arr =
[[104,116,102,118,92,144,121,109,93,117,106],
[93,112,112,110,91,136,118,108,103,130,88],
[100,115,102,114,92,148,123,113,91,118,104],
[82,104,112,91,99,144,111,113,88,130,101],
[91,111,117,109,92,129,111,103,107,128,88],
[93,112,118,116,89,133,124,111,113,144,73],
[80,103,113,89,100,154,114,123,86,144,93]]
Counting starts at 1.
The entry at row 3, column 1 is 100
Read off the entry in row 3 and column 3.
102
The bottom-right entry: 93
The entry directly below 106 is 88
Read off the entry at row 1, column 3.
102
Read off the entry directly above 99.
92
The entry in the top-right corner -> 106
Read off the entry in the bottom-left corner.
80
Read off the entry directly below 82.
91
The entry at row 1, column 1: 104
The entry at row 1, column 2: 116
The entry just left of the largest entry: 100
The entry directly above the centre entry: 148
The entry at row 2, column 3 is 112
The entry just right of the centre entry -> 111
Read off the largest entry.
154
The entry at row 2, column 2 -> 112
Read off the entry just left of the centre entry.
99
Read off the minimum.
73
Read off the entry directly above the smallest entry.
88
Read off the centre entry.
144
The entry at row 2, column 1 is 93
Read off the entry directly above the largest entry.
133

[[93,56,89,135,93,103,93,67,92,137],
[141,139,63,117,101,87,87,84,89,102],
[40,123,80,125,84,90,70,137,144,87],
[89,134,80,117,61,66,81,110,107,96],
[62,52,105,124,106,98,76,100,109,109],
[117,86,60,77,101,97,69,62,98,124],
[87,65,80,77,113,76,149,104,75,97],
[77,84,101,75,64,114,86,135,69,72]]
Rows and columns are numbered from 1.
The bottom-right entry is 72
The top entry of the column that holds the smallest entry is 93
The entry in row 2 and column 3: 63
Find the top-right entry.
137
Find the entry at row 2, column 1.
141
Find the entry in row 3 and column 1.
40
Find the entry just left of 102.
89
The entry at row 1, column 3 is 89
The entry in row 2 and column 2: 139
The entry at row 3, column 2 is 123
Find the entry directly above 110.
137
The entry in row 1 and column 2 -> 56
Find the top entry of the column that holds the largest entry.
93
The entry just right of 81 -> 110
The entry directly below 144 -> 107
The entry directly above 149: 69
The largest entry -> 149
Find the entry directly above 52.
134
Find the entry directly below the smallest entry.
89

[120,100,115,161,83,101,121,106,57]
Find the entry just right of 101.
Answer: 121
Find the entry just left of the largest entry.
Answer: 115
The second entry from the right is 106

m =
[[90,93,93,80,113,100,87,87,93,100,97,91,96],
[92,93,115,67,77,101,96,109,94,85,74,95,107],
[99,94,91,77,93,104,92,96,108,100,96,108,105],
[120,118,96,115,84,107,109,86,113,112,111,93,95],
[111,90,90,93,78,108,69,66,106,115,105,97,115],
[122,118,80,70,81,89,93,71,108,103,99,78,78],
[83,69,117,125,110,101,98,96,88,102,80,115,139],
[88,88,89,79,102,98,64,99,89,100,89,100,110],
[100,137,90,132,142,101,101,117,101,98,136,101,78],
[108,95,116,88,74,76,138,107,99,92,93,68,90],
[101,112,69,111,154,118,74,62,97,134,127,99,66],
[88,70,92,86,89,112,56,69,100,103,94,100,123]]
Rows and columns are numbered from 1.
The bottom-right entry is 123
The entry at row 3, column 1 -> 99
Give the top entry of the column that holds the largest entry.
Answer: 113
The entry at row 1, column 1 is 90
The entry at row 2, column 1 -> 92
Give the bottom-left entry.
Answer: 88
Give the entry in the top-right corner.
Answer: 96
Give the entry directly above the largest entry.
Answer: 74
The bottom entry of the column that holds the smallest entry: 56
Give the entry at row 1, column 3.
Answer: 93
Give the bottom entry of the column that holds the largest entry.
Answer: 89
The entry just right of 154 is 118
The entry just right of the smallest entry is 69
The largest entry is 154
Give the entry just left of the largest entry.
Answer: 111
The entry at row 1, column 2: 93
The entry just left of 106: 66
Give the entry just right of 104.
Answer: 92
The entry just left of 67 -> 115
The entry at row 3, column 3: 91

Questions about the matrix below.
1) The smallest entry in the last row?
2) The third entry in reading order?
3) The entry directly below 94?
4) The entry just left of 106?
5) The second entry on the main diagonal?
6) The last entry, reading row by row?
7) The entry directly above 137?
8) The entry directly above the smallest entry?
[[65,102,103,79],
[82,99,98,50],
[112,98,85,78],
[96,104,115,66],
[66,101,101,73],
[86,98,94,79],
[136,87,54,120],
[137,97,97,134],
[116,100,117,81],
[81,103,106,121],
[85,97,81,112]]
1) 81
2) 103
3) 54
4) 103
5) 99
6) 112
7) 136
8) 79

Read these off the table that follows.
1) Give the 2nd entry on the main diagonal.
2) Give the 2nd largest entry.
3) Give the entry directly below the largest entry.
4) Give the smallest entry in the last column.
5) Give the 1st entry on the diagonal from the top-right corner.
6) Give the top-left entry.
7) Give the second entry in reading order.
8) Give the bottom-right entry.
[[114,97,89,150,92,137,109,56,114,96,79,135,112],
[117,42,42,101,76,112,93,122,104,127,121,91,87],
[97,124,105,92,115,92,85,112,100,74,107,65,127],
[95,140,141,90,76,53,94,98,74,109,135,125,133],
[117,108,127,73,116,42,81,118,96,62,92,90,147],
[81,60,64,142,84,121,108,142,89,130,83,96,95],
[112,117,101,80,124,59,97,109,80,69,89,79,149],
[117,114,117,99,135,127,94,71,91,137,84,155,94],
[127,114,94,132,125,130,77,64,99,111,85,156,93],
[117,101,87,151,96,135,105,57,114,96,81,140,113],
[86,129,100,77,101,102,67,115,125,80,101,57,109]]
1) 42
2) 155
3) 140
4) 87
5) 112
6) 114
7) 97
8) 109

Questions about the table below.
1) Which number is the entry just left of the largest entry?
2) Which number is the 3rd entry from the end, reading row by row?
3) Which number is the entry directly below 114?
4) Which number is the entry in the top-right corner?
5) Which number is the second smallest entry?
6) Which number is the first entry of the smallest entry's row?
7) Which number is the third smallest entry?
8) Which number is the bottom entry of the column that holds the largest entry?
[[137, 105, 89, 100, 65, 43, 118, 105, 136],
 [103, 94, 139, 155, 132, 103, 98, 108, 84],
 [116, 104, 98, 110, 120, 127, 91, 95, 57],
 [77, 146, 54, 84, 98, 65, 122, 88, 114],
 [138, 120, 113, 119, 83, 108, 97, 124, 144],
 [120, 119, 101, 129, 70, 101, 121, 69, 95],
 [99, 59, 129, 71, 133, 103, 120, 103, 107],
 [95, 85, 104, 113, 59, 110, 79, 104, 122]]
1) 139
2) 79
3) 144
4) 136
5) 54
6) 137
7) 57
8) 113
